In the rows, zero is written as 128.
Rotation paths and how fast each direction turns (deg/step)
Each turn is a multiple of 5 degrees from 10 to 175, or 0.
Each row of a path follows its step; steps can be skipped.
Rotation 1:
step 1: [117 136 123 129 126 124 133 136 133 113 135 131 125 122 131 126 122 117
 123 141 128 124 120 133 131 125 122 134 125 134 115 122 139 139 122 131
 134 113 126 135 143 122 123 124 135 125 125 114 132 131 130 132 131 132
 122 137 129 121 136 126 137 130 126 128 119 135 136 131 130 128 128 124
 133]
step 2: [136 132 128 144 140 135 115 132 133 128 126 133 128 136 128 133 128 126
 128 110 123 132 130 140 119 130 119 120 127 136 130 118 136 131 117 123
 124 130 142 126 126 143 131 121 129 125 115 122 133 127 123 120 138 133
 130 133 114 127 127 126 130 127 134 130 125 124 127 126 126 129 123 128
 128]
step 4: [129 127 131 124 129 138 138 119 122 122 132 139 131 122 138 125 121 124
 133 127 121 138 136 133 117 133 129 130 138 129 121 149 139 123 133 136
 117 127 124 137 112 136 122 126 127 136 129 133 128 131 131 133 129 128
 125 121 127 130 129 128 135 118 129 131 126 124 127 125 126 129 112 118
 131]
step 6: [133 134 131 118 130 125 126 130 126 124 122 135 127 131 128 130 136 135
 137 128 129 128 127 126 125 125 125 120 128 121 139 129 140 129 113 138
 126 131 120 110 134 136 136 135 129 133 136 129 129 125 121 141 120 139
 131 122 129 130 121 122 125 130 130 126 126 149 130 134 112 126 123 124
 119]
step 7: [126 133 124 118 135 138 116 127 129 123 126 129 133 125 124 122 130 135
 125 130 135 122 119 133 134 131 128 129 134 125 121 123 125 135 132 118
 131 121 116 128 134 138 134 136 134 130 140 125 130 134 122 122 119 123
 124 122 137 129 125 125 145 119 129 131 126 122 112 126 143 117 133 134
 124]
step 9: [136 125 122 132 115 129 137 134 131 131 126 132 127 122 122 118 127 120
 122 135 133 131 130 120 130 129 130 135 128 125 129 134 122 130 126 117
 127 137 136 126 125 125 137 123 136 139 137 115 128 117 123 138 128 126
 124 141 141 133 132 130 126 123 128 116 141 133 121 132 130 130 137 128
 145]
step 11: [131 144 135 137 135 123 134 127 141 136 129 130 132 117 131 138 128 127
 131 137 140 126 119 126 134 127 129 127 122 132 131 136 122 122 144 129
 136 131 120 130 137 128 130 131 128 117 136 128 125 128 143 129 133 115
 131 130 131 119 129 126 127 135 127 130 129 123 126 133 118 133 143 135
 123]
step 12: [120 134 123 131 113 142 122 120 125 122 132 122 122 136 126 135 125 136
 135 131 128 126 135 127 128 136 124 132 137 120 139 137 121 143 117 130
 128 133 125 129 131 133 134 124 132 121 127 128 115 132 138 132 131 129
 126 134 115 121 132 136 120 128 129 142 134 134 132 119 121 122 123 134
 128]
step 13: [126 108 125 132 134 121 123 135 133 133 117 124 120 148 122 137 126 130
 134 131 129 116 115 123 126 128 133 128 129 123 125 126 121 125 133 138
 125 116 127 132 128 119 134 123 129 124 122 124 126 125 126 128 132 132
 124 128 137 121 130 137 124 130 131 133 128 118 110 123 135 126 133 126
 137]
step 14: [123 127 134 130 135 135 132 123 122 123 120 131 132 132 122 133 124 137
 132 128 118 118 129 130 131 122 124 128 128 129 121 124 118 114 125 124
 133 141 119 134 123 120 116 127 120 129 121 123 125 122 127 119 119 131
 126 131 132 127 113 126 122 136 119 124 133 135 140 128 117 133 111 129
 140]
step 17: [128 127 130 116 126 128 124 136 131 126 123 134 134 131 125 123 141 117
 127 122 131 128 126 136 131 112 133 129 126 142 125 120 125 127 124 136
 137 127 129 134 119 137 131 127 130 126 118 132 122 132 132 130 145 123
 125 127 127 115 131 123 140 122 135 121 130 138 126 125 123 129 141 140
 137]
Directions:
[126 129 130 130 129 127 129 126 129 128 131 130 128 124 130 127 129 127
 131 127 129 129 127 130 131 128 128 129 127 128 126 127 128 127 131 126
 131 128 131 131 129 130 129 130 128 128 127 129 125 129 128 125 128 128
 128 129 129 126 129 128 128 130 128 131 128 129 129 130 128 129 124 128
 129] : 110
Rotation 2:
step 0: [123 119 121 128 136 124 130 128 132 135 129 126 122 126 130 140 135 125
 136 127 134 130 130 133 133 122 133 129 128 136 130 125 137 137 126 139
 121 121 128 131 126 113 126 122 120 119 127 123 138 127 121 132 123 121
 132 138 118 134 129 131 133 138 118 122 124 133 112 138 131 144 129 122
 128]
step 5: [135 135 126 132 126 125 129 135 130 120 127 130 126 115 128 137 130 125
 129 149 125 126 132 122 128 111 129 123 137 135 118 128 146 137 128 131
 130 121 135 129 119 118 125 124 127 127 132 128 128 134 133 124 125 127
 125 135 124 126 137 122 129 141 120 123 120 127 128 136 132 131 128 122
 134]
step 7: [133 127 118 136 127 137 123 120 130 141 129 137 131 128 142 123 132 133
 128 134 126 124 123 128 124 120 142 117 119 134 118 134 124 133 128 129
 126 133 127 118 126 119 137 128 128 130 133 128 131 134 136 126 130 134
 121 129 121 123 120 117 138 128 123 131 129 130 125 130 112 139 126 124
 132]
step 8: [129 133 136 128 137 129 132 130 132 125 127 133 118 130 129 126 125 119
 137 133 128 132 135 129 126 123 135 124 135 137 128 132 131 121 131 131
 120 127 130 128 130 113 131 132 121 126 127 118 123 133 129 113 132 124
 145 132 133 127 119 116 128 132 123 133 134 139 120 139 139 131 128 115
 139]
step 9: [145 136 115 128 129 116 130 123 118 124 128 129 128 127 135 123 127 130
 133 131 123 128 126 142 128 131 125 125 119 130 126 130 133 114 110 125
 126 131 138 119 123 125 122 127 132 127 130 120 149 127 125 121 126 122
 131 128 121 127 122 126 129 125 121 136 135 134 132 126 129 127 130 131
 133]
step 10: [140 146 136 131 111 133 133 124 124 128 131 137 131 120 134 120 127 119
 127 145 122 125 123 122 117 120 129 130 130 127 118 132 125 126 133 121
 129 132 131 123 121 126 135 125 130 134 136 121 127 134 137 118 134 136
 129 132 136 129 129 129 123 128 126 127 117 132 131 121 128 130 128 131
 137]
step 11: [133 127 129 128 130 122 137 137 140 138 130 133 127 133 132 129 145 122
 129 135 125 135 138 128 125 118 128 138 128 131 130 124 119 126 129 139
 113 135 130 126 127 129 128 127 128 129 134 118 134 120 127 123 133 115
 132 122 125 131 132 132 140 129 122 137 126 138 127 119 139 137 121 128
 136]
step 14: [141 119 118 136 123 138 133 126 124 136 122 127 128 123 135 128 126 126
 144 137 136 129 125 132 138 127 123 134 121 133 127 131 125 123 123 135
 122 132 132 125 133 121 136 123 130 121 134 115 144 121 117 123 122 123
 130 119 130 131 138 127 128 129 126 125 125 134 117 129 134 129 132 136
 123]
step 15: [132 130 130 131 112 130 134 112 123 143 131 129 130 140 125 123 131 127
 129 120 132 126 119 125 118 132 135 127 124 125 126 133 121 123 122 126
 119 135 131 122 131 131 141 134 125 131 125 118 120 129 128 113 128 139
 127 130 133 128 124 133 125 121 133 127 129 133 119 127 125 139 130 129
 142]
step 17: [136 127 124 132 119 124 137 128 125 123 127 130 125 126 121 131 125 123
 122 132 135 126 124 122 129 125 114 134 129 123 134 134 135 117 118 128
 125 128 142 125 126 135 118 138 124 136 129 118 136 132 131 123 115 124
 134 127 129 131 133 135 115 138 129 128 135 125 118 127 141 132 139 133
 130]
step 18: [132 128 112 128 110 121 131 121 126 136 139 127 130 125 125 124 136 133
 118 131 130 122 121 127 120 118 121 136 128 129 125 130 129 142 128 127
 123 128 135 125 118 129 131 125 132 128 129 133 127 130 132 118 127 133
 119 121 118 130 135 128 136 123 121 118 116 117 130 126 126 141 130 129
 134]
Directions:
[129 127 129 128 128 125 129 128 126 133 129 127 128 129 128 127 128 128
 128 126 127 126 127 127 130 128 130 127 130 126 127 129 128 129 125 129
 126 125 128 130 126 127 128 129 129 128 128 130 126 125 129 126 129 125
 128 126 130 128 130 126 129 130 129 129 127 131 128 130 128 128 126 126
 128] : 100
[126 127 129 126 128 127 126 129 126 126 128 129 127 129 128 131 129 129
 126 127 127 130 125 128 128 127 127 124 127 128 129 128 130 127 128 130
 126 128 129 127 128 127 129 131 126 129 128 129 128 129 126 128 127 126
 127 131 131 129 125 129 128 129 126 128 129 130 129 128 129 129 127 123
 126] : 90
[126 132 126 128 127 128 128 128 125 129 125 127 127 127 126 128 124 126
 129 129 126 127 126 129 128 128 125 126 128 125 128 125 129 129 129 131
 127 130 128 129 126 127 127 126 127 126 128 129 128 126 126 128 130 128
 126 127 129 126 129 128 129 127 126 127 128 128 129 128 129 128 132 129
 129] : 85
Rotation 3:
step 0: [137 129 127 132 140 133 133 125 123 134 132 121 132 126 123 125 122 125
 118 131 142 127 135 135 137 124 128 129 127 133 117 130 121 124 117 118
 121 118 126 131 130 135 123 128 119 124 138 132 130 132 123 118 129 134
 123 140 123 129 126 134 140 129 115 127 125 138 129 129 134 118 128 125
 125]
step 1: [127 130 131 136 121 130 122 127 129 136 137 126 134 121 138 135 131 122
 125 122 129 127 110 122 134 131 124 128 127 128 122 121 120 141 125 132
 130 124 117 129 126 119 118 120 125 127 132 142 129 138 129 132 129 139
 139 121 121 138 124 122 133 129 128 132 131 138 132 133 125 123 135 135
 130]
step 3: [131 123 122 117 137 130 135 126 126 130 136 130 134 121 136 132 137 123
 135 119 128 128 121 127 143 124 128 131 120 135 130 126 135 131 120 123
 120 131 129 130 126 126 130 135 114 112 129 132 118 131 127 131 129 134
 137 134 126 130 134 135 128 134 125 124 137 137 120 124 124 118 119 131
 135]
step 4: [134 121 121 137 120 121 114 129 127 128 141 128 123 125 132 124 130 131
 127 112 132 131 132 127 131 133 128 124 119 131 125 131 116 136 132 116
 127 123 130 129 130 130 124 129 135 119 139 129 122 131 123 124 121 131
 122 134 114 140 125 119 131 131 117 133 129 124 132 129 116 132 122 125
 129]
step 6: [132 120 119 136 123 130 118 128 134 126 144 122 137 123 138 137 137 117
 131 134 136 125 121 130 139 127 121 133 131 135 119 130 128 131 125 125
 128 128 128 129 126 137 123 118 122 125 134 131 131 135 123 130 135 135
 122 128 122 125 132 123 138 125 136 133 127 139 132 118 129 123 133 123
 133]
step 9: [133 120 119 128 122 135 117 128 131 127 131 136 131 122 143 126 134 128
 123 119 126 135 129 124 137 135 121 136 116 126 127 132 128 130 128 115
 128 120 142 127 129 125 130 131 120 129 129 119 117 135 128 128 122 134
 134 130 125 129 124 119 122 127 125 131 139 128 136 125 122 128 134 137
 140]
step 12: [126 125 121 124 124 131 127 129 123 128 133 127 124 129 128 126 137 129
 116 126 134 133 133 139 127 131 118 130 130 136 128 126 125 132 120 134
 126 125 131 127 139 126 118 118 119 140 133 137 126 144 117 127 133 128
 120 129 124 127 121 115 132 138 121 130 133 138 133 129 126 137 133 128
 134]
step 13: [117 128 119 131 134 119 133 130 129 132 135 129 136 140 125 129 125 117
 128 127 130 117 118 126 139 130 127 129 129 119 116 129 127 132 114 119
 120 127 132 125 125 127 123 136 124 131 121 129 130 130 127 131 128 134
 136 133 123 126 120 127 130 130 131 121 150 137 129 125 124 124 136 131
 125]
step 15: [128 121 115 124 129 130 125 122 124 135 133 119 134 130 129 117 124 130
 124 119 135 133 135 123 133 125 129 123 120 128 116 133 122 135 125 129
 126 134 139 125 123 119 135 130 116 134 131 133 122 143 128 133 129 123
 135 132 127 133 124 125 130 134 116 123 136 117 124 138 133 120 121 126
 133]
step 16: [122 127 129 127 128 121 126 118 128 122 138 133 123 124 143 131 127 126
 129 130 131 125 118 131 129 124 131 143 129 122 129 131 120 140 120 117
 123 129 131 121 124 128 127 127 125 130 140 133 122 126 133 129 134 141
 118 130 124 120 126 123 130 132 109 138 134 135 130 123 126 124 128 124
 122]
step 18: [115 120 126 118 128 120 136 123 118 131 141 129 132 129 122 132 129 119
 124 122 139 121 133 131 132 124 136 127 132 128 123 133 121 125 120 123
 130 126 128 130 123 129 127 132 124 125 134 144 128 134 124 122 131 134
 133 133 117 131 126 117 137 127 132 122 136 137 126 124 142 132 134 125
 132]
Directions:
[132 129 126 128 127 129 128 126 127 129 128 129 128 129 130 125 126 128
 128 128 128 128 131 129 127 129 129 129 127 129 127 129 126 128 130 127
 127 128 127 128 129 127 131 129 130 127 128 126 129 127 130 130 123 129
 127 127 126 129 128 128 126 128 129 125 131 130 127 128 128 127 127 127
 129] : 70
[131 128 128 127 128 129 129 129 131 130 128 130 128 129 129 128 129 129
 129 126 132 128 125 128 130 127 128 125 128 126 131 125 127 125 127 126
 128 129 129 125 128 128 128 130 128 130 127 130 126 128 130 128 126 126
 128 128 129 127 127 127 127 129 129 127 127 125 127 125 127 129 126 127
 129] : 65
[129 130 129 132 127 129 128 127 128 125 129 124 129 129 127 129 129 129
 127 125 126 129 127 126 127 127 130 129 128 127 128 126 128 126 129 129
 130 129 129 129 128 130 129 129 127 127 128 127 130 129 131 128 129 130
 127 129 130 124 126 129 127 132 128 127 131 129 128 126 127 129 130 127
 131] : 100
[127 129 129 131 132 128 131 128 128 130 130 130 127 132 130 129 127 126
 129 128 130 129 127 129 128 129 127 129 126 127 126 128 127 125 129 130
 128 128 126 126 128 126 125 127 126 127 129 126 130 131 127 127 127 128
 128 127 129 128 128 127 127 126 130 129 127 128 126 130 128 130 130 126
 130] : 60
